In the rows, 128 means zero.
Rotation paths and how fast each direction turns (degrees a step):
Each turn is a multiple of 5 degrees from 10 to 175, or 0.
Each row of a path follows its step; steps can be skipped.

step 0: [126 120 132 123 131 137 136 124 128 127 131 132 125 129 122 129 124 137
 127 130 121 121 134 124 131 121 129 130 133 125 118 120 127]
step 1: [125 126 117 132 121 120 118 127 126 127 132 128 125 128 125 131 129 122
 130 130 135 118 127 125 133 126 116 132 129 126 128 126 134]
step 2: [123 131 132 120 129 125 132 140 135 128 124 125 127 129 130 127 132 133
 123 138 132 131 134 132 139 129 128 128 132 127 134 136 131]
step 3: [127 120 119 134 134 132 134 131 127 130 120 130 123 129 124 125 118 135
 133 130 122 125 121 123 128 121 132 123 134 122 127 125 129]
step 4: [128 129 127 129 127 117 124 126 127 118 120 129 127 136 122 136 134 124
 127 130 135 131 125 124 124 124 118 127 127 130 135 118 127]
step 5: [131 124 128 120 127 137 134 129 140 126 123 123 130 122 133 123 134 136
 130 130 136 128 140 127 125 127 129 131 131 128 133 126 130]
step 6: [129 121 125 132 133 134 124 126 130 129 123 129 129 127 117 128 125 120
 137 126 128 123 124 130 127 128 128 118 138 128 121 134 136]
step 7: [126 128 136 133 122 128 120 133 131 121 118 133 122 129 130 129 137 125
 122 129 134 135 121 130 135 127 121 128 120 125 124 126 128]
step 8: [138 128 134 126 125 132 130 126 133 121 127 117 131 122 130 118 121 131
 124 132 126 124 131 124 126 120 134 131 131 119 129 131 125]
step 9: [132 129 127 127 127 131 117 128 120 131 124 133 137 130 129 135 116 123
 133 124 134 125 124 127 130 130 128 122 138 129 133 122 133]
step 10: [131 125 136 133 126 133 124 135 129 124 126 132 127 124 131 134 138 127
 123 138 121 130 133 133 130 128 129 125 121 136 132 123 128]
step 11: [126 124 129 132 131 133 129 123 139 128 130 117 126 128 137 129 116 123
 132 126 121 122 131 124 126 120 124 126 126 129 124 133 125]
[129 133 126 127 130 128 129 130 130 131 128 127 133 127 128 126 126 128
 127 128 133 128 131 128 128 127 129 127 130 129 128 130 129] -> 110
[126 130 129 125 131 125 124 126 125 127 126 126 126 129 129 129 126 125
 128 125 130 127 127 128 128 129 125 126 128 130 129 130 129] -> 140
[129 127 130 130 131 128 127 127 127 129 130 129 130 131 130 129 129 131
 130 127 127 127 128 122 127 127 128 127 130 125 126 130 132] -> 130

step 0: [119 135 131 128 127 125 119 133 134 125 142 124 130 130 128 123 130 126
 125 125 116 128 129 134 132 131 133 121 131 125 124 117 125]
step 1: [117 126 126 135 126 130 127 129 131 126 130 121 128 127 128 131 122 118
 128 119 126 119 138 120 139 124 131 127 129 125 127 119 136]
step 2: [130 120 124 130 130 124 125 133 128 131 114 123 130 136 133 139 133 114
 129 131 128 131 137 127 131 126 130 130 131 130 130 124 137]
step 3: [132 125 127 130 132 121 124 146 125 129 125 121 132 137 137 124 129 128
 130 125 127 135 127 129 126 134 133 124 126 133 135 137 129]
step 4: [124 131 121 124 131 120 119 132 126 131 137 119 136 131 135 124 120 139
 131 126 132 122 132 128 130 130 126 126 127 137 132 124 117]
step 5: [119 134 121 127 132 121 118 121 136 126 135 135 129 133 126 133 130 126
 118 121 129 125 129 128 132 131 128 127 131 137 130 117 129]
step 6: [124 129 129 129 130 130 131 131 134 118 119 133 130 127 130 132 120 115
 120 120 132 130 127 129 139 136 127 122 123 129 134 119 133]
step 7: [127 129 128 126 126 131 125 134 125 129 117 124 138 129 140 125 127 120
 132 134 122 132 128 138 137 132 129 120 129 125 123 121 131]
step 8: [121 130 120 131 126 126 122 133 126 136 132 120 135 135 139 121 128 130
 130 122 118 127 124 125 130 127 130 127 131 127 124 134 140]
step 9: [127 127 115 130 133 122 129 128 133 134 129 117 130 134 133 134 116 130
 122 124 129 126 129 118 125 123 120 135 130 134 129 124 131]
step 10: [135 129 123 130 139 123 124 137 137 128 125 129 127 137 125 135 126 124
 118 127 127 136 125 131 123 128 130 127 133 135 130 116 123]
step 11: [126 129 128 131 132 133 125 143 130 120 131 131 129 130 130 122 121 125
 128 122 128 128 121 129 134 128 139 117 125 129 131 119 118]
[129 128 127 126 128 127 126 125 127 130 126 128 130 128 128 130 130 128
 130 133 128 128 130 131 127 126 127 129 130 129 126 124 126] -> 140
[128 127 131 127 129 130 128 124 127 128 128 128 128 126 130 129 125 125
 129 127 125 128 130 131 129 126 133 127 127 128 129 129 132] -> 65
[126 131 126 127 126 129 126 125 130 128 128 131 129 130 129 127 128 127
 129 126 129 130 132 124 129 123 127 131 126 128 127 129 127] -> 95

step 0: [125 129 127 132 132 120 132 124 135 123 132 129 125 120 127 118 130 128
 127 138 118 128 138 137 127 123 123 133 127 133 129 137 129]
step 1: [123 130 124 134 122 127 126 128 139 119 125 127 128 129 139 124 121 124
 137 128 119 130 125 134 124 130 119 128 118 127 128 130 131]
step 2: [128 129 119 133 133 131 128 121 131 118 133 131 120 118 138 139 130 123
 130 124 122 125 131 129 122 128 130 128 126 122 127 123 132]
step 3: [120 125 124 127 134 133 135 125 143 130 124 126 120 122 131 132 129 118
 123 126 133 120 128 124 130 128 122 124 123 128 130 130 125]
step 4: [131 122 125 131 129 127 129 137 144 125 127 127 126 125 127 132 130 123
 134 132 130 119 128 128 139 126 138 138 124 125 127 130 126]
step 5: [128 127 118 128 130 125 129 133 132 133 122 133 130 129 137 131 136 127
 130 130 133 125 132 131 135 121 126 128 121 131 111 126 131]
step 6: [124 127 125 132 134 131 130 126 131 131 123 144 134 117 135 129 124 142
 127 129 128 125 125 131 137 121 128 129 125 126 128 130 125]
step 7: [129 123 117 128 126 129 120 130 136 132 126 133 124 126 135 129 118 138
 130 127 138 129 124 130 126 133 125 129 136 124 124 138 125]
step 8: [129 133 123 128 134 137 116 126 131 135 122 126 133 124 127 138 131 129
 137 120 132 129 125 129 133 132 130 127 136 119 128 126 128]
step 9: [131 128 125 134 132 140 121 124 127 137 122 131 132 128 124 126 127 124
 124 133 142 121 135 120 126 123 133 129 136 129 130 126 131]
step 10: [121 124 123 130 125 128 126 126 127 135 127 121 143 130 121 124 125 134
 126 130 135 132 133 121 140 129 133 136 129 127 129 134 129]
step 11: [126 137 132 124 123 121 121 121 128 133 127 125 133 130 128 124 126 141
 135 133 129 128 136 129 126 121 130 136 135 128 121 128 136]
[131 128 128 127 127 130 127 126 127 127 129 129 127 127 130 131 123 130
 128 128 128 131 127 133 127 128 125 126 127 127 130 129 130] -> 65

step 0: [133 127 130 121 132 132 124 138 125 120 122 127 136 127 133 127 125 129
 130 122 138 122 129 128 136 133 131 121 132 116 135 137 129]
step 1: [136 126 115 135 126 127 124 138 122 129 141 115 130 133 129 126 136 127
 128 130 136 132 127 130 130 129 127 126 132 124 124 126 128]
step 2: [128 130 128 127 133 126 134 134 124 118 131 128 125 131 126 129 138 132
 132 131 130 140 121 131 136 117 134 133 118 132 136 134 125]
step 3: [133 122 128 117 131 130 128 137 130 118 126 130 131 127 133 131 127 135
 134 128 134 127 122 123 122 129 130 120 136 125 129 144 136]
step 4: [136 133 119 127 131 132 119 135 117 126 130 117 124 127 127 128 139 128
 120 126 131 124 128 128 132 138 127 123 128 121 127 133 125]
step 5: [130 134 132 137 128 127 123 132 118 120 139 127 131 133 130 132 132 131
 136 127 134 139 120 132 131 121 133 125 120 127 130 123 131]
step 6: [129 118 128 122 137 126 132 137 129 123 131 133 132 131 134 132 129 123
 126 129 131 134 119 126 133 125 130 128 134 124 140 142 131]
step 7: [133 124 118 122 126 140 127 138 120 123 124 123 126 129 125 119 135 131
 125 130 137 129 133 133 124 129 129 120 129 119 126 135 129]
step 8: [130 133 125 134 126 122 121 132 125 125 134 116 134 132 133 128 135 142
 133 126 131 129 121 128 140 126 131 124 118 126 128 131 124]
step 9: [133 128 127 122 134 123 129 134 126 113 133 126 130 129 133 134 130 123
 131 127 133 140 118 125 127 124 135 136 138 129 129 130 130]
step 10: [138 124 129 125 129 137 126 141 125 123 129 132 116 129 125 127 136 125
 130 134 134 126 131 127 127 131 127 120 126 124 137 141 130]
step 11: [127 134 119 129 136 132 126 134 120 128 135 121 137 130 123 132 133 140
 129 125 131 126 121 132 132 127 131 114 124 122 123 130 131]
[130 129 126 126 128 127 132 127 128 128 131 127 128 127 130 127 131 127
 122 129 128 128 127 131 125 130 128 130 131 129 129 127 127] -> 135
[130 126 128 128 127 127 128 130 125 129 125 124 126 133 125 126 126 125
 127 129 128 129 129 126 127 130 125 129 130 128 128 128 130] -> 120

step 0: [128 130 139 133 130 131 127 127 128 121 128 122 125 143 128 135 122 123
 118 127 123 128 139 123 132 127 131 131 121 128 127 124 127]
step 1: [136 118 123 133 126 123 134 119 124 119 136 132 132 130 133 125 130 121
 125 120 123 132 131 119 124 124 131 128 128 131 124 129 122]
step 2: [130 126 137 132 131 122 117 127 119 129 127 120 129 133 135 126 126 128
 133 124 128 130 141 117 133 130 123 128 130 124 126 133 127]
step 3: [139 124 123 135 138 121 132 126 128 127 129 122 122 131 124 119 135 129
 131 119 136 132 122 119 127 129 125 133 129 132 121 130 132]
step 4: [132 124 129 124 127 123 122 132 124 133 129 121 128 125 132 121 126 130
 129 128 140 125 127 118 138 134 125 128 127 124 138 117 127]
step 5: [131 126 126 130 131 126 137 133 135 127 124 122 126 129 122 121 126 143
 121 126 135 127 128 126 131 138 131 127 121 138 126 128 123]
step 6: [132 127 125 124 124 117 131 127 132 132 131 133 122 126 132 129 116 128
 118 124 133 133 133 130 127 131 125 126 121 121 137 119 121]
step 7: [125 120 132 132 133 125 125 131 127 122 126 132 123 122 128 125 125 140
 115 126 124 131 132 134 132 125 128 121 128 132 124 131 116]
step 8: [135 128 129 134 139 126 127 128 132 133 131 131 120 128 140 129 120 125
 125 127 126 124 129 133 122 121 118 132 120 123 130 133 121]
step 9: [131 120 139 130 137 127 123 124 125 125 137 132 127 123 134 124 129 129
 128 133 130 131 125 136 139 126 126 138 136 134 125 127 123]
step 10: [130 133 131 132 125 130 126 128 123 137 133 126 125 131 134 126 128 126
 128 136 129 119 124 125 126 130 117 136 118 139 121 129 124]
step 11: [128 128 133 137 126 128 136 123 119 132 130 129 131 122 127 122 121 128
 125 129 132 130 130 133 130 136 133 144 129 130 124 118 134]
[127 126 133 130 127 129 126 128 130 128 125 129 128 130 125 130 130 129
 125 127 129 127 126 128 132 130 128 128 129 128 126 130 127] -> 155

step 0: [122 131 125 129 126 124 126 126 132 129 126 114 127 131 121 132 133 124
 126 124 131 128 124 120 119 128 120 128 119 121 126 131 127]
step 1: [129 131 132 131 132 123 127 130 124 139 130 124 136 128 129 133 135 128
 114 125 126 132 124 120 133 123 125 129 121 122 127 125 129]
step 2: [130 138 128 126 136 120 133 119 127 137 129 130 132 130 134 133 133 127
 131 128 130 131 123 128 130 119 123 122 136 128 130 125 131]
step 3: [135 140 126 134 133 123 129 121 133 126 135 124 129 130 131 126 120 135
 125 133 122 128 129 130 133 129 128 124 135 133 120 130 126]
step 4: [129 135 128 134 130 123 125 131 132 128 125 128 126 140 127 124 126 128
 125 123 133 123 129 132 120 132 130 127 135 134 123 135 116]
step 5: [127 126 133 138 129 128 119 131 119 127 122 121 134 131 127 126 117 126
 128 126 127 118 127 120 123 125 131 130 131 125 126 125 121]
step 6: [122 127 135 126 126 125 133 125 134 130 124 120 135 129 125 131 128 127
 124 126 130 118 124 123 116 128 131 128 132 122 129 120 136]
step 7: [131 127 125 130 128 119 125 126 127 126 129 125 126 129 124 132 130 135
 119 125 125 126 114 126 130 131 126 131 128 123 128 124 142]
step 8: [127 137 125 128 129 122 125 130 129 133 132 129 122 137 132 134 136 133
 128 128 124 122 128 129 127 118 124 127 124 128 124 135 139]
step 9: [132 133 122 134 129 128 130 128 127 137 131 128 124 130 138 119 134 130
 128 130 117 122 128 121 131 123 125 132 133 128 124 128 121]
step 10: [137 141 126 128 124 127 132 130 130 131 128 128 128 135 137 124 123 120
 128 129 131 124 133 128 123 130 126 135 135 123 130 125 122]
step 11: [123 135 134 134 125 130 125 132 124 127 130 130 128 137 129 124 118 135
 123 135 134 127 126 127 128 137 126 129 134 124 130 119 124]
[128 129 127 130 127 127 131 131 127 129 128 129 130 128 129 126 124 126
 132 129 128 125 128 129 127 133 127 128 128 129 126 131 125] -> 60

step 0: [139 135 136 123 124 121 131 124 124 123 131 132 124 132 126 134 121 131
 134 123 126 121 122 132 137 127 132 120 125 126 136 132 128]
step 1: [120 118 138 122 130 126 134 136 137 132 115 131 122 124 123 125 125 132
 123 131 125 121 128 132 129 125 130 128 131 124 128 134 132]
step 2: [129 133 140 131 124 124 125 125 124 124 127 124 124 136 131 126 119 122
 128 118 124 129 130 131 131 124 137 128 126 124 138 124 138]
step 3: [125 125 136 120 127 129 136 135 125 129 123 132 124 126 128 130 122 131
 130 125 130 122 118 134 142 135 130 122 135 131 128 136 123]
step 4: [119 125 135 131 131 128 130 131 132 132 118 127 126 131 120 128 121 125
 127 123 132 132 139 134 129 121 137 127 126 117 134 126 132]
step 5: [128 132 138 133 126 135 137 126 122 125 124 126 124 137 136 131 128 129
 130 124 123 129 117 129 138 131 130 128 136 130 138 126 128]
step 6: [127 126 135 126 137 123 131 139 133 131 126 128 126 126 115 131 119 135
 134 121 130 134 128 132 130 132 134 126 135 122 125 133 122]
step 7: [129 129 137 136 130 134 138 127 128 132 124 133 121 135 130 136 129 127
 120 130 117 130 134 132 131 123 132 124 124 123 140 125 129]
step 8: [135 126 138 126 126 126 134 134 134 118 126 121 133 126 123 132 123 136
 132 122 120 129 117 128 131 132 133 128 139 128 130 125 128]
step 9: [126 127 132 127 132 117 129 136 127 132 128 133 117 129 123 134 123 128
 126 133 120 133 135 134 131 133 134 128 123 120 137 137 125]
step 10: [131 126 142 123 127 133 139 129 125 126 121 125 136 129 130 133 132 125
 123 123 116 123 128 131 129 130 136 123 127 130 129 120 134]
step 11: [128 125 128 129 120 119 130 132 129 120 126 124 127 125 122 130 119 126
 135 127 124 126 126 132 130 132 140 133 133 124 139 140 122]
[127 130 128 130 127 125 125 129 126 129 132 125 128 128 131 129 127 130
 128 127 128 129 125 127 128 130 129 130 132 127 128 130 130] -> 120
[124 126 127 126 126 128 127 129 124 128 126 125 130 128 129 127 128 123
 128 128 130 128 129 130 131 131 131 129 127 129 128 128 128] -> 45
[131 126 128 129 127 127 130 129 132 130 125 127 130 125 128 127 127 128
 127 126 130 129 123 126 128 130 128 130 126 128 127 131 127] -> 145

step 0: [129 127 128 128 132 128 121 130 127 136 120 128 125 124 138 135 129 131
 140 131 135 136 127 132 127 126 127 125 132 124 128 124 130]
step 1: [133 119 128 122 120 132 128 136 129 132 130 127 123 138 129 134 135 127
 129 127 125 121 129 128 129 134 128 121 131 125 129 126 131]
step 2: [129 131 126 128 131 126 134 131 130 130 137 123 133 123 125 128 123 133
 129 127 121 125 123 127 130 135 131 124 127 124 116 121 134]
step 3: [125 132 117 130 123 116 132 128 128 133 134 124 123 126 132 124 129 123
 127 135 128 131 126 118 125 128 130 131 125 135 128 129 129]
step 4: [125 133 140 130 133 123 130 120 133 126 127 125 121 137 120 134 129 126
 123 135 127 130 128 126 126 131 131 130 127 132 129 134 130]
step 5: [130 136 133 126 129 126 130 127 130 129 124 129 141 134 127 123 124 133
 134 130 136 127 128 125 128 121 131 127 132 126 134 129 131]
step 6: [122 129 131 121 125 137 124 135 120 128 131 128 130 131 123 126 133 123
 130 130 130 134 131 133 124 121 129 125 126 134 130 122 126]
step 7: [125 121 128 120 136 135 129 132 134 122 125 129 124 121 126 133 128 128
 134 130 132 126 129 122 135 127 128 130 128 126 123 120 125]
step 8: [130 124 121 128 124 128 122 131 126 132 123 122 129 122 127 135 126 126
 133 128 126 133 124 122 126 137 120 128 136 124 135 126 131]
step 9: [131 124 130 121 124 130 124 124 127 129 132 119 118 134 131 126 121 130
 125 123 125 120 126 124 122 132 126 122 128 132 122 129 132]
step 10: [126 129 129 130 133 117 131 130 132 132 127 127 128 126 130 118 128 137
 129 129 130 134 125 130 127 136 133 120 131 132 119 127 129]
step 11: [126 130 124 130 125 124 132 135 127 132 133 132 130 139 134 133 129 122
 124 138 129 134 129 125 129 126 130 126 131 130 124 139 126]
[126 124 128 125 127 131 123 128 128 127 125 128 129 126 129 127 128 131
 129 126 128 130 127 126 128 129 125 128 130 129 126 130 127] -> 40
[129 129 129 124 128 131 128 131 130 129 127 131 130 126 129 131 129 125
 130 128 130 126 126 132 127 128 127 130 127 128 130 126 127] -> 55

step 0: [132 131 120 129 125 125 129 119 122 139 126 132 134 132 125 116 129 124
 125 128 130 126 129 134 127 126 122 123 123 125 127 138 123]
step 1: [127 125 120 125 130 132 125 123 124 127 124 124 127 127 118 127 124 130
 124 128 120 142 126 136 123 121 130 127 134 127 130 132 119]
step 2: [130 121 137 131 127 129 124 135 127 133 124 125 131 127 125 120 121 126
 119 130 138 135 122 138 132 132 124 133 132 132 134 128 125]
step 3: [127 127 124 137 129 131 128 127 128 134 123 118 128 119 134 133 134 134
 127 130 133 130 116 129 133 128 124 128 122 135 130 137 122]
step 4: [129 133 126 125 126 119 131 124 115 128 125 120 136 126 129 133 124 127
 128 126 136 136 129 125 122 128 127 140 123 133 129 130 132]
step 5: [126 119 114 126 122 124 130 131 126 127 127 120 127 126 132 128 117 124
 123 124 126 117 126 131 131 125 127 137 131 127 131 131 131]
step 6: [130 122 127 134 130 126 123 124 124 122 129 124 131 119 126 115 128 126
 122 120 130 127 127 122 129 121 129 125 130 132 123 135 138]
step 7: [121 122 126 134 127 123 124 133 132 135 118 131 127 130 126 127 129 134
 129 123 126 135 128 127 118 126 127 132 128 122 129 138 140]
step 8: [127 124 126 129 129 123 129 125 124 134 134 136 132 130 130 126 128 123
 121 124 131 130 123 122 123 134 121 127 131 121 137 141 122]
step 9: [120 127 116 129 125 125 133 125 131 128 124 128 131 124 124 127 130 119
 122 137 128 138 127 130 125 117 121 120 131 130 128 129 123]
step 10: [130 129 127 136 126 126 128 126 132 135 132 123 132 123 117 119 132 130
 124 129 131 133 131 135 124 128 125 141 137 131 131 126 122]
step 11: [122 131 129 121 126 130 124 128 127 135 125 125 129 121 128 121 129 131
 130 123 130 128 121 140 135 123 121 133 121 127 130 139 121]
[128 129 125 124 129 126 128 126 125 125 128 127 128 133 130 128 126 127
 128 129 126 130 127 127 129 128 127 128 128 125 131 127 126] -> 95
[128 128 128 131 126 130 126 127 127 125 129 128 130 127 126 129 127 128
 132 131 127 133 128 126 125 124 129 128 125 129 127 127 129] -> 130
